(in the rows, 128 means zero)
Where one turn sends some rows of the set: a few examples, then the rows asked:
z851: [135 118 138 150 132 147 125 119  84 139 137 147 123]
z566: [124 120 127 153 126 145 103 111 100 139 125 146 125]
z805: [130 118 108 145 147 135  93 122 145 121 131 118 150]
z737: [150 110 130 121 147 129 132 139 119 135 179 144 123]
z869: [143 118 127 136 166 149 146 147  96 130 158 110 142]
z879: [140 111 112 120 142 123 114 128 152 124 169 134 139]
z163: [150 116 142 147 141 143 109 124  86 143 139 147 119]
z133: [144 111 119 120 148 127 128 137 142 124 179 129 139]
z7: [132 123 121 136 163 147 143 139 120 112 170 101 146]
z929: [150 114 135 140 154 149 139 138  80 142 151 132 128]
z406: [138 116 112 138 165 145 135 146 122 120 155  98 156]
z67: [118 126 113 135 131 142  91  96 129 125 141 134 128]
z990: [129 117  99 138 157 139 117 130 137 121 142  99 158]
z802: [134 119 142 151 145 150 142 140  80 134 145 133 130]
z453: [126 120 121 149 158 146 141 145 118 114 149 101 152]
z518: [133 121 116 148 136 138  85 111 129 128 125 137 137]
z985: [152 109 133 122 138 128 124 129 116 137 171 157 118]
z136: [124 120  98 139 143 139  98 112 138 127 130 116 150]
z501: [142 110 121 119 131 124 101 115 134 136 160 154 126]
z771: [142 115 122 146 166 144 133 152 122 115 155 105 152]
z939: [140 117 130 146 131 140  90 113 103 139 126 151 124]
z671: [116 126 108 133 143 142 101 105 142 115 149 114 144]
z865: [134 119 134 150 157 148 148 147  95 125 153 115 141]
z304: [134 119 109 145 158 138 114 138 143 113 145 106 156]
z868: [153 116 145 148 153 150 130 144  83 135 151 137 125]
z848: [137 120 136 135 157 150 145 140  97 123 171 116 132]
z154: [135 121 141 136 136 148 115 109  85 137 153 149 114]
z182: [138 112 110 119 134 125 103 119 148 130 165 143 134]
z826: [114 125 106 150 139 141 102 114 136 118 128 115 150]
z624: [126 125 127 134 125 143  98 100 105 135 142 148 119]
z249: [147 109 126 120 132 127 111 120 122 141 167 157 119]
z247: [149 113 137 147 164 147 140 153  99 124 155 119 139]
z604: [118 121 109 152 152 144 123 133 133 113 140 102 157]
z961: [127 122 111 141 132 138  91 101 120 139 125 135 137]
z158: [149 109 125 117 150 129 133 143 130 127 177 133 133]
z894: [136 120 125 139 129 145  99 106  97 147 131 149 124]
z303: [139 120 144 135 147 153 137 128  83 132 166 136 118]
z620: [116 124 116 150 129 139  96 108 121 129 121 135 137]
z251: [146 115 134 140 140 146 120 121  80 148 138 147 119]
z996: [122 124 108 136 154 144 123 124 138 108 159 102 150]

z158 turns into z133
z247 turns into z771
z671 turns into z67
Now these:
z865 turns into z453
z894 turns into z251

Where one turn sends some rows of the set: a few examples, then the rows asked:
z902: [185 124 142 154 144 125 157 139 134  94 120 132 141 148 114 158]
z647: [158 147 155 125 155 144 124 139 136 128 119 130 127 134 106 175]
z555: [156 138 132 127 117 153 111 134 146 111 118 134 111 135 107 167]
z181: [133 145 155 124 149 145 135 140 115 124 121 127 118 137  94 156]
z863: [186 124 112 138 114 107 157 124 123 110 130 153 150 132 104 147]
z383: [165 134 152 167 135 124 151 142 117 106 114 148 142 109  96 135]
z435: [159 153 117 142 131  97 113 104 123 135 110 128 142 134 114 146]
z355: [144 126 125 126 109 147 120 150 128 108 110 146 108 136 105 150]
z525: [156 135 138 129 110 144 105 140 143 111 116 149 117 114 108 155]
z432: [164 132 117 145 112 113 162 116 107 110 131 149 141 123  86 134]
z986: [170 140 113 143 119 120 163 109 119 110 135 131 139 145  90 153]
z648: [161 139 165 121 147 130 115 146 135 121 122 152 133 112 112 159]
z81: [139 135 159 114 114 116 152 114 141 113  92 121 153 128 119 144]
z191: [158 139 117 132 124  86 116 114 116 124 113 139 142 140 122 132]
z808: [142 129 153 117 113 117 153 124 140 119  82 124 153 131 121 148]
z912: [152 123 159 106 145 121 126 150 124 104 132 153 126 130 117 147]
z507: [148 149 113 140 128  98 121 106 115 130 112 123 137 144 112 139]
z150: [168 133 153 148 142 123 160 123 128  79 136 126 133 143 108 143]
z664: [142 133 154 115 114 119 151 118 143 115  90 120 152 134 121 149]
z218: [135 136 159 118 113 118 151 116 139 117  88 122 152 123 117 142]
z791: [176 125 139 168 138 130 157 149 122 112 102 140 142 134 105 151]
z132: [181 143 127 142 117 112 151 102 129 104 143 146 150 119  97 149]
z9: [162 147 120 135 127  89 110 104 125 126 116 136 145 130 119 137]
z706: [146 141 113 137 125  90 122 110 109 127 111 133 138 142 115 129]
z34: [151 127 136 114 112 137 112 137 140  92 127 147 109 131 112 147]
z692: [139 124 145 116 144 132 136 159 111 117 115 145 121 139 105 146]
z571: [180 143 118 157 119 121 155 114 125 125 124 143 149 123  88 158]
z535: [139 135 157 120 113 118 151 121 140 122  83 126 155 123 120 146]
z180: [138 140 136 131 111 152 117 133 133 109 120 135 105 128  95 150]
z773: [160 144 161 162 139 127 152 121 123  91 132 134 137 116  94 136]

z571 turns into z132
z692 turns into z181
Now these:
z435 turns into z9
z535 turns into z81
z383 turns into z150
z555 turns into z525

